In the data rows, the value 128 means zero.
Here are some points, each followed by its number:
[120 121 148 184 184 230 145 136 120 117 120 113 117 107 115 120 121 122
 121 121 110 119 106 119 119 115 116 116  99 115 107 115 111 122 121 117
 145 141 153 164 194 207 187 162 118 110 106 122] 0
[112 112 106  86 104  98 121 120 151 177 197 167 121 107 113 119 122 124
 121 119 109 118 104 122 122 115 116 119 102 118 109 116 113 120 120 115
 109 115 113 109 103  97 104 115 133 215 247 170] 1
[117 112 104  86 105  99 119 114 117 115 122 120 153 212 182 158 157 146
 139 132 112 118 107 121 175 173 166 156 118 119 113 120 113 120 120 114
 109 114 114 111 101  93 101 114 104 112 109 124] 2
[112 110 110  96 114 144 168 197 148 143 121 113 119 108 118 121 118 120
 121 120 109 119 105 120 123 117 117 119 104 119 111 118 111 121 120 113
 111 117 115 112 127 130 143 138 255 116 111 123] 3
[176 183 188 220 159 135 124 118 118 115 121 116 120 108 115 120 120 122
 122 122 110 117 103 120 123 116 115 117 103 119 108 116 112 121 123 160
 214 186 174 182 131 128 122 124 105 112 108 121] 4
[175 179 131 116 112 100 120 115 118 117 120 113 117 105 116 121 120 121
 119 120 109 118 102 119 124 117 118 120 103 120 112 117 114 124 122 116
 130 129 140 148 202 216 200 170 135 112 108 121] 5
[113 112 106  85 104  98 121 116 117 117 124 122 154 214 175 153 153 142
 137 129 110 117 104 120 121 113 114 117 103 119 110 117 111 119 120 118
 146 143 159 169 193 204 184 160 117 111 106 119] 6
[115 110 105  87 106 101 127 139 181 209 171 129 116 106 115 119 120 123
 123 121 108 116 103 119 121 114 118 121 102 118 111 117 113 121 120 114
 110 115 113 110 100  94 101 114 138 216 243 170] 7
[115 114 106  86 105 103 136 166 188 203 145 121 120 108 115 120 119 120
 118 120 110 115 102 121 126 138 137 136 245 172 218 184 175 131 119 114
 110 117 116 113 103  95 100 112 102 110 109 122] 8
[113 113 107  87 105  96 118 114 119 117 119 111 118 107 130 133 134 139
 156 165 249 201 255 180 124 116 116 120 105 119 111 119 112 121 162 241
 174 155 133 128 102  99 106 114 102 110 109 123] 9
[111 110 106  86 104 109 147 188 184 189 133 114 119 107 115 120 119 122
 123 123 110 117 105 122 142 185 180 170 233 145 152 141 126 124 122 115
 109 116 115 110 102  96 102 113 102 109 109 123] 10
[114 111 106  87 104  97 117 114 117 113 119 113 117 107 125 128 128 131
 148 160 247 200 255 183 119 115 117 118 104 122 113 118 115 125 169 239
 165 150 127 125 103  97 103 113 101 109 108 123] 11
[136 137 178 235 198 209 134 124 118 114 119 113 118 109 117 121 119 121
 121 120 109 118 103 119 121 115 118 121 103 118 110 118 112 120 120 113
 109 117 114 109  99  96 102 111 132 217 252 174] 12
[177 183 186 217 156 131 120 117 118 114 121 115 118 106 114 118 119 122
 121 119 108 116 103 120 123 116 118 121 104 119 109 118 114 121 143 230
 199 172 144 144 107 101 106 116 104 112 109 121] 13
Which point above is nearest to each new point? Its number follows each.
[173 176 127 112 108  98 120 116 119 117 121 114 120 111 117 120 120 121
 120 122 109 115 102 118 125 141 141 140 255 172 208 178 166 131 119 111
 107 115 115 110 100  94 102 115 104 112 109 120] 8
[114 113 106  87 105  97 118 114 117 116 122 115 136 188 204 174 174 159
 152 139 118 123 110 123 122 115 117 118 102 119 111 117 112 122 122 115
 129 130 142 150 199 216 200 170 132 109 107 122] 6
[114 110 104  87 104  99 121 116 118 117 124 121 153 211 174 153 154 143
 135 129 111 118 105 119 157 196 190 179 187 132 127 128 119 125 124 117
 112 119 117 112 104  97 101 111 103 110 108 122] 2
[114 113 105  86 106 110 146 185 183 189 133 117 119 107 115 122 120 122
 122 120 108 116 103 120 122 113 115 118 102 120 111 117 111 120 121 113
 109 114 113 110  98  95 102 113 137 216 244 169] 7
[174 181 192 225 161 138 122 117 119 116 121 112 117 106 115 121 120 123
 121 119 110 117 101 119 124 140 141 137 252 170 213 182 168 132 123 114
 109 117 116 111 101  94 100 114 105 111 107 120] 8
[115 112 104  87 107 100 120 113 115 113 120 114 119 118 171 161 168 165
 184 186 203 165 195 143 121 115 117 117 103 121 110 117 115 122 121 116
 129 129 141 150 199 216 199 169 132 110 108 121] 6
[180 187 186 218 159 132 121 116 119 118 122 118 121 109 117 121 120 121
 121 119 108 116 104 121 121 116 116 116 100 117 110 117 110 120 125 144
 199 176 175 188 148 144 133 130 102 108 108 123] 4
[114 112 106  87 103  97 123 119 118 116 122 134 168 212 150 139 134 130
 126 122 110 118 103 118 119 113 115 118 101 119 111 116 111 120 120 114
 121 125 138 142 199 216 204 172 142 111 108 121] 6
[114 114 121 133 156 213 159 157 121 119 120 112 117 106 114 121 123 123
 118 118 107 115 103 120 123 115 115 118 105 122 110 118 112 121 120 113
 110 115 112 108 100  96 103 112 139 215 239 165] 12
[116 113 107  86 103  97 119 113 116 114 120 117 146 205 192 165 164 153
 144 132 114 119 104 120 166 197 190 176 164 128 122 122 114 122 122 115
 112 118 113 109 102  96 101 111 104 109 105 122] 2
[113 111 105  85 104  97 126 148 188 212 159 124 117 107 115 120 121 121
 118 120 109 116 104 121 174 182 175 164 131 121 113 119 112 120 122 114
 108 114 115 111  99  94 104 115 104 111 106 121] 10
[174 182 187 218 157 134 121 114 118 115 118 114 119 108 117 120 121 123
 122 122 111 121 107 121 122 113 113 118 104 120 112 119 114 122 124 176
 219 188 170 175 123 121 117 121 105 110 105 118] 4
[112 109 105  90 113 137 165 199 154 147 119 113 117 107 115 120 119 120
 120 121 108 115 101 120 125 125 125 127 215 172 224 190 198 143 121 113
 110 117 116 111 101  95 102 113 104 112 108 122] 8
[178 183 189 223 162 136 121 115 118 117 121 113 117 106 114 118 120 123
 120 119 107 117 104 119 123 130 129 132 231 171 223 189 190 140 120 113
 109 115 113 110 101  96 103 114 104 112 109 125] 8
[173 179 189 226 164 139 121 114 118 116 119 113 119 108 116 120 120 123
 121 121 108 115 102 118 122 129 130 131 230 172 222 186 189 141 122 115
 108 115 117 111 101  96 101 110 102 113 108 120] 8
[132 134 178 237 199 207 131 125 120 115 117 112 117 105 116 120 120 122
 119 120 112 118 102 120 123 114 115 118 102 120 111 117 113 119 119 112
 109 115 113 112 102  96 103 114 143 217 238 163] 12
[115 113 106  87 106 100 120 113 116 114 121 124 160 216 163 147 145 139
 132 126 110 116 104 120 123 116 116 119 102 121 114 119 112 120 121 116
 133 134 147 153 199 215 198 171 126 110 109 123] 6
[157 161 195 248 184 164 123 116 118 116 120 114 118 106 116 121 121 122
 121 119 108 116 103 121 123 116 116 120 103 121 111 116 114 120 118 115
 112 117 123 123 176 188 187 164 198 113 110 124] 0
[114 113 105  86 104 102 135 170 190 202 142 117 116 105 116 123 121 122
 121 119 107 114 102 120 122 115 116 118 101 121 112 116 111 120 118 111
 109 114 113 110 100  94 101 113 138 215 242 167] 7
[159 158 114  96 107 100 121 116 120 116 120 115 118 108 117 122 121 122
 122 122 109 115 101 117 121 116 115 116 103 121 113 120 124 139 216 143
 110 116 116 110  99  95  99 108 103 111 106 121] 2
